50 stands for zero in the data rows.
Some points:
[58. 68. 64. 44. 49. 48. 68. 43. 32. 59. 47. 19. 65. 29. 49. 32. 47. 60. 66. 50. 54. 58. 52. 49. 60. 68. 74. 61. 45. 46. 49. 30. 62. 54. 52. 42. 62. 34. 50. 47. 68.]
[56. 45. 58. 70. 46. 36. 39. 50. 50. 38. 50. 46. 55. 46. 51. 57. 60. 46. 47. 52. 38. 51. 43. 53. 49. 61. 30. 39. 61. 59. 67. 53. 18. 50. 35. 43. 45. 41. 49. 58. 52.]
[36. 40. 61. 49. 49. 54. 32. 60. 67. 37. 52. 38. 46. 40. 47. 31. 63. 48. 55. 45. 58. 37. 70. 48. 39. 41. 31. 60. 61. 42. 35. 49. 43. 42. 45. 58. 44. 51. 78. 68. 34.]
[52. 41. 65. 67. 44. 54. 78. 45. 54. 21. 32. 61. 70. 56. 67. 45. 49. 49. 49. 42. 58. 54. 41. 59. 53. 57. 34. 20. 55. 54. 53. 59. 39. 43. 43. 31. 45. 55. 62. 62. 54.]
[65. 55. 16. 55. 56. 52. 67. 69. 42. 48. 63. 43. 55. 42. 59. 23. 57. 54. 73. 53. 47. 61. 59. 48. 54. 60. 54. 59. 54. 49. 61. 36. 56. 42. 52. 38. 51. 27. 48. 47. 56.]
[35. 49. 50. 58. 51. 49. 49. 42. 30. 43. 61. 47. 47. 53. 47. 29. 60. 46. 48. 50. 51. 46. 50. 71. 48. 53. 56. 43. 53. 80. 59. 35. 56. 55. 44. 47. 54. 53. 34. 55. 54.]
[51. 42. 59. 50. 56. 40. 41. 38. 68. 49. 32. 77. 46. 56. 53. 51. 36. 54. 37. 50. 40. 23. 68. 44. 41. 30. 44. 57. 59. 39. 44. 57. 31. 47. 47. 64. 45. 67. 43. 69. 36.]
[38. 51. 46. 53. 74. 65. 55. 66. 40. 37. 52. 47. 68. 53. 44. 41. 61. 49. 60. 27. 44. 50. 61. 40. 64. 60. 47. 47. 47. 56. 41. 46. 58. 64. 71. 55. 62. 32. 56. 53. 37.]
[63. 54. 44. 50. 35. 52. 53. 45. 42. 64. 55. 48. 32. 57. 48. 71. 59. 54. 58. 33. 61. 36. 40. 50. 58. 38. 57. 40. 63. 48. 51. 35. 63. 48. 49. 51. 42. 58. 44. 30. 63.]
[55. 59. 53. 16. 60. 39. 30. 48. 45. 59. 43. 75. 39. 53. 61. 66. 62. 45. 43. 50. 31. 49. 47. 51. 37. 62. 54. 45. 48. 58. 63. 47. 46. 51. 31. 31. 44. 54. 57. 40. 51.]
[46. 32. 64. 56. 48. 41. 32. 48. 48. 41. 56. 68. 74. 52. 54. 55. 54. 34. 61. 56. 47. 50. 55. 69. 62. 52. 53. 58. 48. 48. 61. 41. 59. 37. 38. 54. 59. 32. 74. 58. 61.]
[64. 53. 37. 64. 61. 65. 51. 46. 35. 55. 68. 43. 47. 53. 53. 53. 48. 64. 57. 58. 51. 33. 29. 46. 52. 53. 58. 68. 36. 48. 45. 51. 37. 50. 65. 45. 25. 48. 66. 55. 53.]
[50. 74. 54. 31. 37. 63. 79. 55. 37. 62. 52. 31. 45. 46. 49. 55. 45. 60. 70. 67. 56. 61. 62. 46. 57. 63. 50. 57. 50. 53. 40. 38. 66. 47. 67. 57. 56. 63. 43. 27. 50.]
[76. 38. 47. 52. 45. 49. 54. 60. 34. 53. 48. 51. 19. 52. 49. 43. 61. 44. 25. 46. 64. 48. 44. 73. 51. 69. 56. 47. 56. 50. 56. 40. 48. 60. 59. 56. 53. 46. 39. 41. 63.]
[38. 36. 71. 46. 47. 64. 49. 38. 54. 36. 39. 50. 43. 45. 47. 45. 49. 59. 70. 50. 53. 53. 56. 38. 38. 35. 40. 67. 41. 31. 56. 52. 45. 58. 44. 55. 48. 31. 50. 49. 44.]
[53. 60. 39. 47. 50. 30. 53. 60. 50. 56. 49. 50. 51. 52. 52. 54. 55. 53. 51. 52. 46. 36.  0. 51. 50. 43. 73. 53. 43. 50. 40. 51. 52. 44. 52. 68. 63. 61. 47. 41. 36.]
[48. 62. 48. 78. 30. 55. 61. 37. 36. 44. 56. 44. 57. 60. 50. 37. 47. 52. 45. 44. 31. 55. 62. 70. 59. 68. 49. 50. 51. 42. 51. 54. 50. 57. 49. 46. 61. 36. 52. 35. 60.]
[51. 51. 44. 48. 59. 51. 59. 42. 47. 44. 60. 44. 54. 48. 53. 43. 53. 43. 64. 47. 39. 63. 59. 37. 46. 49. 43. 36. 26. 59. 37. 47. 53. 35. 57. 50. 49. 36. 55. 57. 47.]
[44. 58. 42. 53. 46. 47. 10. 50. 52. 49. 56. 66. 41. 54. 57. 64. 58. 52. 42. 51. 57. 51. 40. 51. 61. 39. 46. 44. 40. 42. 29. 53. 51. 56. 38. 39. 50. 61. 13. 52. 53.]
[49. 67. 46. 43. 50. 34. 69. 61. 78. 56. 60. 68. 56. 44. 49. 50. 56. 50. 41. 55. 44. 54. 53. 42. 57. 45. 47. 50. 36. 37. 45. 41. 61. 71. 43. 51. 53. 52. 68. 55. 51.]
[35. 43. 60. 46. 56. 58. 40. 46. 62. 62. 59. 50. 84. 53. 51. 49. 48. 51. 48. 62. 65. 71. 60. 36. 41. 28. 40. 16. 54. 31. 47. 51. 31. 60. 31. 56. 53. 41. 66. 52. 67.]
[59. 47. 55. 65. 53. 46. 39. 56. 39. 57. 49. 50. 49. 45. 45. 50.  0. 49. 55. 41. 60. 43. 48. 57. 39. 82. 47. 21. 35. 56. 71. 49. 43. 36. 49. 46. 56. 49. 48. 45. 53.]
[54. 36. 61. 55. 44. 48. 38. 50. 40. 50. 50. 51. 67. 50. 64. 43. 57. 66. 59. 35. 39. 31. 47. 59. 37. 65. 53. 48. 54. 73. 69. 69. 36. 47. 66. 37. 51. 59. 33. 42. 63.]
[27. 54. 47. 44. 45. 60. 47. 53. 56. 35. 40. 34. 57. 50. 40. 37. 38. 49. 57. 49. 45. 84. 60. 48. 52. 43. 53. 49. 48. 35. 63. 60. 47. 55. 42. 64. 32. 48. 58. 69. 52.]
[48. 49. 18. 42. 45. 47. 45. 42. 49. 24. 30. 42. 40. 48. 48. 50. 42. 52. 43. 57. 40. 46. 67. 35. 42. 33. 45. 57. 67. 39. 52. 52. 70. 46. 51. 56. 60. 66. 48. 51. 45.]
[42. 44. 55. 54. 47. 47. 52. 48. 40. 49. 38. 51. 25. 48. 31. 77. 57. 62. 39. 47. 62. 39. 63. 64. 30. 38. 53. 56. 58. 54. 49. 76. 41. 48. 57. 58. 31. 44. 58. 59. 41.]
[46. 40. 54. 50. 54. 45. 19. 53. 69. 67. 66. 70. 53. 58. 58. 61. 50. 52. 25. 73. 45. 52. 41. 36. 48. 41. 55. 31. 49. 43. 55. 55. 77. 52. 54. 40. 42. 51. 45. 48. 32.]
[41. 49. 39. 39. 38. 47. 68. 41. 54. 81. 48. 46. 55. 54. 51. 60. 50. 44. 52. 59. 71. 56. 40. 48. 52. 67. 40. 61. 63. 60. 41. 50. 57. 63. 37. 48. 59. 40. 47. 55. 48.]
[53. 46. 58. 49. 66. 46. 51. 39. 57. 52. 34. 57. 40. 41. 44. 51. 47. 58. 38. 48. 48. 41. 55. 54. 48. 29. 38. 60. 58. 49. 51. 68. 61. 46. 45. 63. 37. 66. 38. 49. 48.]
[45. 52. 44. 51. 60. 45. 36. 47. 81. 50. 49. 63. 48. 47. 57. 55. 49. 56. 40. 61. 48. 67. 50. 38. 72. 48. 59. 46. 47. 73. 45. 54. 45. 46. 40. 42. 78. 50. 68. 58. 57.]
[54. 56. 48. 33. 29. 69. 69. 58. 38. 61. 56. 37. 43. 40. 55. 56. 40. 58. 44. 44. 52. 69. 43. 58. 50. 44. 56. 71. 57. 65. 33. 46. 45. 49. 66. 52. 51. 64. 48. 32. 35.]
[61. 43. 47. 60. 53. 54. 51. 52. 58. 38. 51. 41. 38. 49. 51. 47. 55.  0. 56. 47. 50. 36. 41. 40. 50. 50. 54. 49. 38. 56. 52. 63. 40. 59. 60. 53. 44. 49. 54. 44. 49.]
[57. 39. 44. 42. 52. 33. 53. 56. 48. 74. 49. 45. 32. 72. 51. 66. 63. 61. 41. 38. 57. 45. 39. 40. 68. 58. 58. 58. 42. 40. 37. 48. 56. 38. 60. 51. 40. 75. 33. 36. 40.]
[50. 64. 64. 41. 63. 66. 62. 56. 65. 47. 48. 48. 61. 54. 15. 52. 37. 54. 41. 60. 48. 53. 59. 50. 31. 27. 51. 74. 59. 36. 51. 43. 55. 45. 60. 55. 55. 61. 27. 58. 51.]
Along one direction, these points spread out more than along any other. Take the direction at right angles to it along which they spread out most. Go by this last direction. Where along it does each point below lie, from 0 to 99? 50 is the average, and the first point above lies past it. One standard deviation of the points above along it is 16.
[50. 64. 64. 41. 63. 66. 62. 56. 65. 47. 48. 48. 61. 54. 15. 52. 37. 54. 41. 60. 48. 53. 59. 50. 31. 27. 51. 74. 59. 36. 51. 43. 55. 45. 60. 55. 55. 61. 27. 58. 51.] 44
[53. 60. 39. 47. 50. 30. 53. 60. 50. 56. 49. 50. 51. 52. 52. 54. 55. 53. 51. 52. 46. 36.  0. 51. 50. 43. 73. 53. 43. 50. 40. 51. 52. 44. 52. 68. 63. 61. 47. 41. 36.] 26
[57. 39. 44. 42. 52. 33. 53. 56. 48. 74. 49. 45. 32. 72. 51. 66. 63. 61. 41. 38. 57. 45. 39. 40. 68. 58. 58. 58. 42. 40. 37. 48. 56. 38. 60. 51. 40. 75. 33. 36. 40.] 13
[76. 38. 47. 52. 45. 49. 54. 60. 34. 53. 48. 51. 19. 52. 49. 43. 61. 44. 25. 46. 64. 48. 44. 73. 51. 69. 56. 47. 56. 50. 56. 40. 48. 60. 59. 56. 53. 46. 39. 41. 63.] 35
[35. 43. 60. 46. 56. 58. 40. 46. 62. 62. 59. 50. 84. 53. 51. 49. 48. 51. 48. 62. 65. 71. 60. 36. 41. 28. 40. 16. 54. 31. 47. 51. 31. 60. 31. 56. 53. 41. 66. 52. 67.] 75
[65. 55. 16. 55. 56. 52. 67. 69. 42. 48. 63. 43. 55. 42. 59. 23. 57. 54. 73. 53. 47. 61. 59. 48. 54. 60. 54. 59. 54. 49. 61. 36. 56. 42. 52. 38. 51. 27. 48. 47. 56.] 67
[45. 52. 44. 51. 60. 45. 36. 47. 81. 50. 49. 63. 48. 47. 57. 55. 49. 56. 40. 61. 48. 67. 50. 38. 72. 48. 59. 46. 47. 73. 45. 54. 45. 46. 40. 42. 78. 50. 68. 58. 57.] 55
[61. 43. 47. 60. 53. 54. 51. 52. 58. 38. 51. 41. 38. 49. 51. 47. 55.  0. 56. 47. 50. 36. 41. 40. 50. 50. 54. 49. 38. 56. 52. 63. 40. 59. 60. 53. 44. 49. 54. 44. 49.] 52
[51. 51. 44. 48. 59. 51. 59. 42. 47. 44. 60. 44. 54. 48. 53. 43. 53. 43. 64. 47. 39. 63. 59. 37. 46. 49. 43. 36. 26. 59. 37. 47. 53. 35. 57. 50. 49. 36. 55. 57. 47.] 65
[38. 51. 46. 53. 74. 65. 55. 66. 40. 37. 52. 47. 68. 53. 44. 41. 61. 49. 60. 27. 44. 50. 61. 40. 64. 60. 47. 47. 47. 56. 41. 46. 58. 64. 71. 55. 62. 32. 56. 53. 37.] 68
[54. 56. 48. 33. 29. 69. 69. 58. 38. 61. 56. 37. 43. 40. 55. 56. 40. 58. 44. 44. 52. 69. 43. 58. 50. 44. 56. 71. 57. 65. 33. 46. 45. 49. 66. 52. 51. 64. 48. 32. 35.] 33
[41. 49. 39. 39. 38. 47. 68. 41. 54. 81. 48. 46. 55. 54. 51. 60. 50. 44. 52. 59. 71. 56. 40. 48. 52. 67. 40. 61. 63. 60. 41. 50. 57. 63. 37. 48. 59. 40. 47. 55. 48.] 45
